Each row is where one point has got to under a steady rotation. How many steps took it there?
The counts run from 0 to 699.
[-20   4  -5 -12 -29   2 -16  10 -32  -4  21 -13 -19  36   5   4   0  -8
  12  -3 -51   1   2  48  13 -12  18  15 -15  47  11  -3  -4 -15  26 -15
  24  -8  26 -14 -29  24  28  -6   5  47  -7  -5   5 -28  -3  22  24  -2
   4  11 -23  16  -1   8  -4   6  -5  -6 -13  30 -19  -7 -39  -2  -9   0
   9  25   9  31 -20 -41   8  12   6]
551
[-18  24 -11  35 -14 -20  15   8   8 -45  10   3  35 -15  -2 -25 -16   6
 -41  21  38 -42   2  -9  20  38  -5 -13  -1  -6 -12 -28   5   3  31 -23
 -14 -23   8 -38  13 -19  -3  24  -4  13  -5  -4  -2   9  23  14  -3  18
  -2  15  10  21   3   0  15 -14   3 -11 -39  13   4 -18  19 -20  -7  -1
  17  16 -21 -23   3 -11  27 -30 -14]
178
[ 52 -11 -24 -29 -11 -18  23   0 -12  23 -17   6  18 -26  21  -1  -2 -15
 -19 -16   0  -8   1  19 -18 -48   1 -49 -30  -5  -4   6 -11  20  -5 -20
   3 -13   4 -22  14  24  10  -2   7  -6  20 -12  -5  27 -15  -2 -14  39
  -5  -2   9  -4  19  15   8  27  13   9   4   4 -27 -10 -20  12  -2   7
 -11  -5 -14  14 -18  29 -10  13   1]
26
[ 14  27  -5   4  12  -5  37  25 -42 -14  16   3  14  21   1  18  21  18
 -55 -25   3  12  -5  25   3 -17  -2 -30  25  13   8  11 -17  10 -18  23
   6 -15  15   1   8   5  42  18  15   8  22 -11  10 -20  16  -5 -48  12
  14   2 -12  11  -4   9  11  -3   1 -36  23 -10  -8 -19   2  17 -33  10
   3   0 -11  15  12   5 -19   0  16]
341
[  1 -27   8  13  17 -15  -7  16   7 -16  10 -10   3 -45   0  -9  33  -5
   4 -15  15 -18 -12 -23  20   0  -8 -42 -33 -11 -36  13 -41  38  -8  -2
 -21   5  15   9 -12  14  18  17   9 -19   9   4 -17   5 -26   6  -6  31
 -20 -15  -8 -24  21   9  -6 -43  17  24  19  -8 -17  -7  25  13 -25  13
 -29 -11   7 -20   6  13  14  33  29]
504
[-34   2  14  47  15 -10  12  14 -36 -49  19  -7   5  21   2  15  19  14
 -19  -2  24  12 -16  11  44  28 -10  -4  32   2  13 -11 -22   8   0   9
  -9  -1   1  -4  -8   3  -2  19 -11  12 -17  30   7  -3   4   3 -14  11
  23   8 -13   5  20   8   7  -5 -14 -38  17 -11  19 -30   5   6  23   1
  18   6  24   8  14 -45  17   7  25]
174
[ 10  -1 -14 -22  -6  -2 -14  -8  14  -6 -59 -33  19 -62  11 -23 -41  13
 -24  18  25 -33 -11  -9 -46 -38  -2 -23  -5   7 -13  -1  17   8  12   8
 -16   0   6   0 -14  -6 -13   8   2 -15  11 -15  26  -5  16 -13   9  18
 -13  -7 -21   3  -7  -4  -5   0 -18  23  -9 -12  -4  -4  25   2 -34  12
  -6   6   0 -32  16  21 -13  12  -6]
90
[  7   5  31  42   6 -45 -28  33   8 -16  13  33   9 -13  -4 -29  -2   1
  14 -18  -3 -19  -1 -40  25 -20  -2 -25 -15   3  10  -9   5  34   8  29
  -6  12  21   2 -27 -14 -13  23  -4  12   1  -4   8   0 -38   5  10   2
   1 -33  42 -30   3 -13  -4 -17 -14  10   9  -2   1 -21 -12 -19   0  15
 -26 -21  12 -18   1  -3 -11  22  -3]
591
[  3  25  -6  37  -9 -20 -25 -10 -30 -14  19  10  11  22  -8 -12  -5 -17
  -6 -20   0  -7  12  -4   6 -25   4   3 -15 -19   3  18  -6   8  16  -1
  20   2   3  -9  -2  -9  32  23   0   3 -28  21  21 -22  -3   7  49 -20
   6 -20  -3  -5   6   0 -20   8 -35 -19   2 -38  11 -27 -36   2  10 -34
   2   1  33   2  22 -62  11   1 -14]
287
[-41 -30   1   7  -6  18   0   8  35 -11  -5 -31   3 -25 -23  -1   5  11
   2  22  24  -7   4   0 -17  46 -20  42  38   3  -9 -33  22  21 -13  -4
   3 -21  -6   8 -38  40   0 -15   3   9  14   1   2   3  11  27  14  18
 -14 -18 -11  13   1 -34  19  -2  19   8 -13  -9   4  16  26  -7 -25  -7
  -7 -10 -12 -15 -13   5  -4  -4   2]
68
[ -2 -18 -15   7 -24   0  30  29 -24 -30 -12  -8  26 -35  24   9  13  -3
 -18 -10  28  -8   0  22 -22 -17  13 -27   4 -20 -18   1   3  41  12 -19
  -5 -18 -10 -31  -2  46  20   9   3   8   9 -15 -23  18  -6  13  23  26
 -18 -19  -2  -6  26 -15   7   2  12 -16   4  -3  -2  -1  19  13 -25 -30
  -9   4   1  18   4   1   7  18 -18]
605
[ 25 -20 -22 -11 -16   5   3   9  -8  20  -4   7   3 -18   9 -32   5 -19
   6  28 -14 -25  10 -11 -27  -6  17   1 -21 -11  23  15  50   5   3 -24
  18  -2 -10 -38 -14   3   9 -18  -8  34   3 -10  -4  -5  -9  30  -9   2
 -10   1  15  -4   9  20  21  46  -8   7 -18  -5 -22  -8  12   3 -17 -20
   5   9  -3  10 -36  68 -12  -3 -39]
696
[ 19 -11  10  -1  19  -9 -16  35 -20  12  -3  21 -15  27 -23 -10  -6 -10
  16   2 -21   3  -6 -17  37 -13  11 -10  -8  33  35   4  11  -9  11   2
   8  17  19  -3 -12 -29   7  14   0  11 -27   4  23 -22 -21 -18 -24  21
   0   7 -13   6  19  17   0  37  -5 -10   1  13 -26 -30  -8  11  25  25
 -13  -2  14   2 -20  17 -34   5   2]
251
[  0  20  32  -2  19  -9 -11  26  57  15  32  12 -18  22 -24  -6   2  10
  13   9 -11 -16   7  -3   0  17  -7  22  40  21   8 -25   4   0  -9  -4
  15   9   8  26 -18   4 -30  -5 -21  35  17  -5   2 -11  18  18 -33   1
   7  -7  29   1 -48  -7  10 -13  18   9 -13  16   9   9  11 -29 -22  14
 -18  -4  -6   7 -14  29   4  16  19]
245
[ 40  20 -29 -12  -4  -3  13 -41  37  31  -3 -22  17 -23  -5  12   4  -6
 -43   6 -22 -10 -11   4 -31 -40 -10   0  27  -3   9   5  -6 -30 -15  -9
   7  -2  -1  -4   4  19  -2 -13  -1 -11  22 -15  -8 -17  23   6 -15  -7
  -5   6 -15  22 -16  21   0  28  13  -2  -3  13  -9  10 -19   8 -10 -20
  15   7 -14   6  -3  37 -15  22 -15]
231
[-11  17  17   6 -15 -20  -2  25 -16 -29   8   4   4  13  -2  -6 -21  32
  -6 -25  15  -4  -2  26  10 -20  16 -30 -15  15 -24 -23   7  17  23  15
  23 -35  22  -7  -7 -15  49  13  28   9 -12  -7  28 -10   9   2  21 -13
  -5   8 -28  -6 -13  -8  -5 -17   5 -21 -22  15 -19 -16  -7   0 -28  20
 -15 -12   9  12  12 -65  -6  11  18]
314
[ 12  13 -18 -11  22  13  12   0 -45  -1 -10 -18  -4   0   6 -12   1   6
 -19   5 -24  15  -1  38  -6 -20  17  -6  -5  20  32   8  -8 -23 -20  13
 -39  -5   7  -8 -52  -1  10 -13  39   9   6 -14  25  -2 -27 -33 -19 -15
   4 -16  25  -1   5 -21   7   5  12  -6  23   4  -3  20  19  23 -21 -14
  -8 -15 -33 -14 -12  10 -22  13 -24]
441
[ 10 -13 -12   2  -2  13   5  -2  13  33 -11  -8  21  33  24  21  14  22
  -9  -2 -47  30   7  22   9   6 -15   7 -22  11  19 -27   9  17 -18   2
   4 -13  -8 -18   6  27 -17 -18  12  -6 -22  -2  -2  14  16  41 -22  -9
  16  14   6  16  -4  17  52  26 -44  -7  -5 -14 -33   0  -3 -10  18  -2
  -5   5   3  11 -22  14 -27 -17  18]
685
[ -3 -11 -36  20  17  36  24 -20 -23 -33  -7 -39   3 -35  23   6  17  15
   3  24  18  17  -6  -7  -9  16 -24   3  -7 -19  13   6 -21   5 -28 -27
 -33 -19 -29  -7  -1 -16 -23 -16  11 -19  -6  10  -5  22  -7  20 -27  -5
  -3 -13  27  -1   8  -2  14  14  17   2 -11 -22  -6  17  42  17  13 -22
  22  -5 -30 -17 -14  34   9  12   2]
608
[ 14  16  14   4   7  -7  12  -1  23  30 -13 -10  37  -1  -1  -8 -25   4
 -13  -6 -15 -13 -21 -23   8  24 -15   3  -1  10   0 -19  29 -22  44   7
  14  -3  20  -7   5 -32 -22  19 -10   2 -13 -31  15 -15   4 -25  -8   5
  -4  23 -39  -5 -27  23  18  26 -29 -15   2  22 -21  -6   6 -28  20  23
  -7 -27 -26 -14  23 -15 -22   7  25]
657
[ -4   1   7   5   1  -7 -11  -5  23   7  24  -6  12  17 -29   5 -13  21
  56 -21  19 -21  17 -37  -3  18 -26  24  12 -15  -6 -34  26 -13  13 -10
   9 -25 -23   2  -2 -34  -7   1  -9  12  -6   9  20 -25   0   9  23  -5
  -3 -12   2 -14 -32  -2 -31  -5  -1   1 -13   0  12   2  -9 -31  13   1
  -9 -42  13  -8 -19 -40 -11  -6   0]
624
[ 18  -5  25  22   8 -23  -2  27  16  -2  -9  15  38  17 -22   4   7  11
 -26   6  13  17  13  -5  47  22 -18  -1  17   6  11 -41  23  -5  13  -4
  -6 -15  22   8  -4  36  -2 -11  13 -11 -35   1  -4  -4  -5  -3  -4   7
 -21  -1 -17   5   1 -19  52  20  10 -21  18  27  -3 -20   4  -5   9  -1
 -15 -56 -18 -34   6 -11 -25 -14  12]
479
[ -3   0  -4 -38   0  10   8 -33  43  39  -6   3  11  12  29  27  -9 -15
 -23 -22  -6   5  -4  30   6   7 -27  23  28   2 -30 -23  -9   5 -26  34
  -5   2  11  18  23  36  10 -24   1 -50  17   5 -21  17  17 -27  -3   6
 -13  13   9   6   2 -15   7 -22  16   9  20  13  25  18 -18 -14   4   2
 -11  -7  -3 -18  22 -12  -4 -20  -5]
334
[  9   3 -11  10  35  32  40  -1 -11  16  -6 -11  -6 -13  18  23  10  -3
 -34 -19   9  32  -3  -7 -32  27 -34  25  14 -13   7  10  -7   5 -33  14
  16   7 -23   8  16 -15  -7 -12 -20 -43  14  13 -13  12  22  -5 -33  -9
   8  -3   1  -5   4  15  23  34   5 -23  26 -16 -20  -1  13  21  38 -19
  20 -19 -14  22  15  19 -26   2  30]
29
[-15 -13  -7  -1  -4 -22  -2 -21 -11   7 -13  24  28  -2  21 -12 -14 -32
  -8  -2  19  -7   0 -20   5  13  -2 -19 -11 -31 -11  -5  27  12  28   7
 -11  24  30  -7   0 -11  11  19  18 -20 -17  -7 -10  11 -23 -44  28 -12
 -23  -6  -5   8  16 -21   1 -12 -47   2  37 -20  18 -12   3 -19   4  -4
  -7 -21   5 -52  26 -25  -9 -27 -38]
188
[ -3  29  -4  11  10  26   5 -35  -1   1 -13 -19 -17 -32   0  -9 -28  -8
 -20  13  15 -18 -10 -16 -31  20 -27  25  -4 -21 -17  38   8 -22  -6  21
  31  -2  -8  12   6 -37  23 -10   3 -58  -8   4  10 -13  16 -25  -1 -37
  12   6 -30 -10 -20   5 -31   1   6   1  -3  -9  -2  12 -12   0  22  -2
 -12  -4  -6 -20  55  -9   1   5   9]
634
[ -9 -20  -1 -26 -16  -6   7   1 -20  24 -14  -9  -5  60 -17  19  -6   9
  23 -32 -21  24   4  24  43  11   4   7  30  40  21 -40  -1  -6  16  16
 -13   0 -10  21  10  -7   6  -3  -2  27   3  10  16 -17 -12 -30  -1  19
   5  10 -34  11  -2   9  11  10 -27 -26  25  29 -19  -8  -9  -5  16   2
  10  -9  12  -7 -27 -45 -30 -19  10]
652
[ 24  15   3 -20 -29  -8  13   2  20   5  -4  12  -1  -7   8   8 -22 -14
   1 -20  20  -6   2  16 -43 -36 -21  19  -3  -7   0  -7  40   6   7  -1
  41 -23 -23  -4  25  25  20 -11 -13  13  23 -17   0  11  23  24  10   1
  -3 -16  28 -20  -9   2  13  21   0   8 -37   6  -7  -8 -39 -20  -9  -6
  -6   7   7  44 -15  -8 -12   7 -12]
459
[ 25  34  -2 -11 -13 -32  15 -13 -35  11 -12  23  13  49  11  -6   4  -7
 -13 -14 -18  36  15  10  27 -27   3 -37 -34 -23  37  11   3 -23  24   8
 -18  15  14  -4  12  -4  -2 -17  27   9  -9  -5  12  14 -37   0  10  -4
   6 -14   6   9  -1   6  31  21 -42 -19  32  13  -4 -10 -31  -2  16  -8
   2  10 -13   5   9 -20 -16  -9  -9]
453
[ 19 -33   5  -5 -14  36 -22 -16  44  11 -17  -4   5 -27  11  23  -1   1
  12  26  20   1   1 -37 -55 -12 -18  13  -6 -24  -1   0  12  -8 -16   5
   0 -14 -19   5  49  28 -15 -15  -2 -26 -33  30  -9 -11  19   4  38   1
  11  -6  12 -21  12  -8   1  28   9  31 -11  14  12   8 -17   8  24  10
  18 -16  25   8 -20   8 -31   0  -4]
57
[  0 -23 -15 -22  -2  -6  22  -5  -7   5 -14 -28  27  20  13  14   8  -5
 -21 -15 -29  34 -14  39  36 -11  -8 -38  -8  20   5 -20 -39  -2   5   1
 -29   4  13   5  10  27 -23  -1  -2  -4  12  -2  -6  19 -11 -12 -10  58
 -17  10  -3   5  14  11  27   5  -6  -2  23  30 -18   0   0   5   9  13
  -1  -9 -16  -4   4 -30  -9   7  24]
339
[  5  24 -35 -12 -42  -6  37 -23 -14 -12 -17 -23   9 -11  -5  -4  -5  -7
 -11   2  40  -7   4 -10 -33 -19 -19 -32  10 -63   6  12  15 -18  21   4
  31  -7 -11  -1  17   3  25   6  -5  16  22 -16  22  -7  -6  11   7  -4
 -17 -25 -42  22 -16  11  -8  18 -11  -6  28 -25  -3   0 -10  -8 -34 -22
  12  12 -12  11  19   5  18   2  -2]
632
[ 38  31  15   0  15 -27 -13  15  17  -2 -19  32 -19 -22 -15 -16 -13 -20
 -44  -2  34   6   6  12  -8 -43   3 -58   5 -12  -2  12  -4   8 -30   2
   6  14  28   5  29   8   7   5  -8 -40  28   7  22  16  22  -3 -15  12
  11  -4   8   4 -11  -4  -3   2   9   1 -13   5   0 -10 -24  18 -27  21
  -3  12  -7   6  35  27  16  11   2]
568
[  0 -10 -22  18 -22  -8  -5 -27  21   2   5 -38   5  43   4  21   8   3
   9  13 -17   2   0  -3  24 -18 -35   0   7 -23  25 -33  10  -3  -2  11
  -4   7 -10  -5  20  20 -37 -25 -11  37  -8  26  -5  -6 -15  42   8   4
   9   3  -9  11   8   7  38  26 -22  14 -13  -5 -11  -5  -7  -6  37  14
  17   1  23  12 -39   1  -3 -17  17]
485
[  8 -18 -21   4  34  22   7 -43   0   5  13 -11   6   1 -15  30  -6   5
  10 -12  14  -4  -3 -12  -6  14   3   6   4   1 -15   2 -46 -30 -31  -2
 -31   0 -26  18  13 -35 -28  -4 -18 -42 -10  27   6 -16  -2 -22   2  18
  14  -2   4   2  11   2 -44  -2   3   5  27 -13  21  11  -7   6  34  -4
  11 -16   8 -38  -4 -36  -1  12   1]
197
[  7  15  19 -22 -12   1  -8  18 -22   3  -3  29 -43 -29  18  -7   0 -26
   8   0  -9   1   0  -5 -18 -11  11 -22 -52  15 -10  57 -19   9  14 -13
   8  16  29 -10 -12   5  14   9   2 -15   9  -2 -32  17 -35 -26  18   2
 -13  -3   6 -24   2   6  -8   1  19   2 -14  37 -14  15 -30  12   5   0
  -7  13  -8  27  19   8  12  22   9]
125
[-19  -8  39  14  -9  14 -28  33 -26  -9 -12  -7  -8  15  15  -8   1  10
  19   7  -4  31  -6 -12  -9 -23 -15  19 -12   9  27   4  16  24  20  22
   8  -8   1  19  -5  28 -21  -1  15  20 -34  19   1   3   2   8  39 -17
   4   1   8 -23   2   4  35  23  -6   4 -13  33 -13   2  -9   6  19  33
  14   4  15  41   8  -6 -19  17  20]
148
[-22 -12   3   2  -4  25  22  43 -36 -34 -11   0  -4   1   4 -15  -5  -4
 -10  -4  18  16   9  37 -10   5  27  12  10  39  28  -7   0  -4  11   2
 -14 -48  -1   1 -11  48  -9 -12  23   7   1   3  12  -5  -4 -13  -5  37
   8 -25  37   2  24 -34  37  14  10  -6  -3  28   7  -6  -3   8 -20  11
  21 -10 -24   4 -17 -13 -23  -6 -17]
36
[ 21  30   5 -10 -14 -34  -2 -14  25  40 -27 -11  30   0  30 -27 -34   2
 -35 -11 -20 -10 -21  -6 -16 -14 -39 -10 -24 -14 -14 -16  10  -6  45  14
  10  12  31  -4  15  -5 -32   1 -15   1  -8 -38  13  16   3   0   5  13
  -6   8   3   6 -30   7  42  12 -41  12  -5  24 -14 -11 -16 -32  -8  18
  -8  -8 -15  -2  31   7 -13 -16  25]
658
[  4  39 -13 -24 -11  -4  19 -10  46  -2  -9 -28  28  18 -19  10   3  16
 -29  -5 -11   8  12  25 -22 -14 -26 -10  10 -18  -4 -18 -11 -17   3 -30
  21 -21 -15 -18   1  14 -22  -4   4   8   2 -26  13  16  14  32  -1 -12
 -15 -11  10  34 -54  -3  34   1   2 -12   3  14  -1  23  -4  -8 -33 -46
   0  12 -40  16   8  -3  21  10  25]
545
[ -2 -10   5   9  -4   2  -2 -33   0 -11  43   0 -14 -23   2  18  25 -20
  19  15 -10  -5   2 -11   1  -4  -3  20  -1 -31 -13  19 -29 -13 -14  -7
 -12  19   1   6   2   1  16  -4   3 -14  -2  13 -33   8 -13 -22  26 -38
  -9  16 -13  -5   6   7 -31 -25  29  -5  28  -4  31  22  -8  19  22 -28
   5   4  16  10  25 -11  42  18  -4]
298
[  2  11  10  -7   9  -5  -4  27 -36   3 -15   1 -36 -36   3 -25  -5 -20
  15  -6   2   4  -8   5 -19 -15 -11 -16 -38   0  -1  43 -25   3  -4  -7
  18  23  -4  -7 -38   0  -9  -6   2  -6  14 -17   5  25 -45   1   3  15
  -7 -33  21 -31   3   3  -7  16  29  13  12  12 -24  13   1  10 -18   2
 -11  -1 -25  25   4  31   6  41  25]
126
[-27   6  41 -11   3  38  -9  12  22   1  -3 -15 -12  -5  -3  36  -6   2
 -11  -1  -3  15  -5   9 -36  14 -13  50  28  14 -14   9 -23 -15  -8  11
  29   7  -1  19   3  18 -19  -7 -10 -25  19   4 -10  -5  38  -6   6  -2
  20 -10   4  -3  -7   1  19   1  24 -10   8  33  23  22 -18  -1  20 -17
   2   3   1  36  56 -20  14  25  35]
234
[ -3  39   1 -16 -13 -22  -1   5  23  21 -23   0  -6  -4  24 -19 -26  18
 -28 -15  16 -14  -7   8 -23 -23 -28 -20 -11 -12  -8 -24  20  12  22  18
  36 -10   4   1  25   8  -3   1  -9   9  17 -12   9   0  27  15 -16  14
   8 -19  13  17 -37  -4  12 -19 -34   9 -22  -1 -13  -3 -30 -36 -30  25
   4  30 -11  25  14   1  -8  -7  19]
659
[  4  12  24   8  20   7   3  17   1 -11 -16   0  -2 -33  -4  -9   6 -11
 -25   2  37  19  11 -34 -29   7 -33  10   3 -27  21  19   2  -6 -12  22
  15   4   6  28  -4  14  -5   1   8 -22   5 -16   3   9  -7 -46   6 -21
 -10 -26   7  -8  10 -18  33  20  27 -13  29   9   6   2  -3  30  -2  -9
   5 -26 -29  14  39  34  -7  33   9]
467
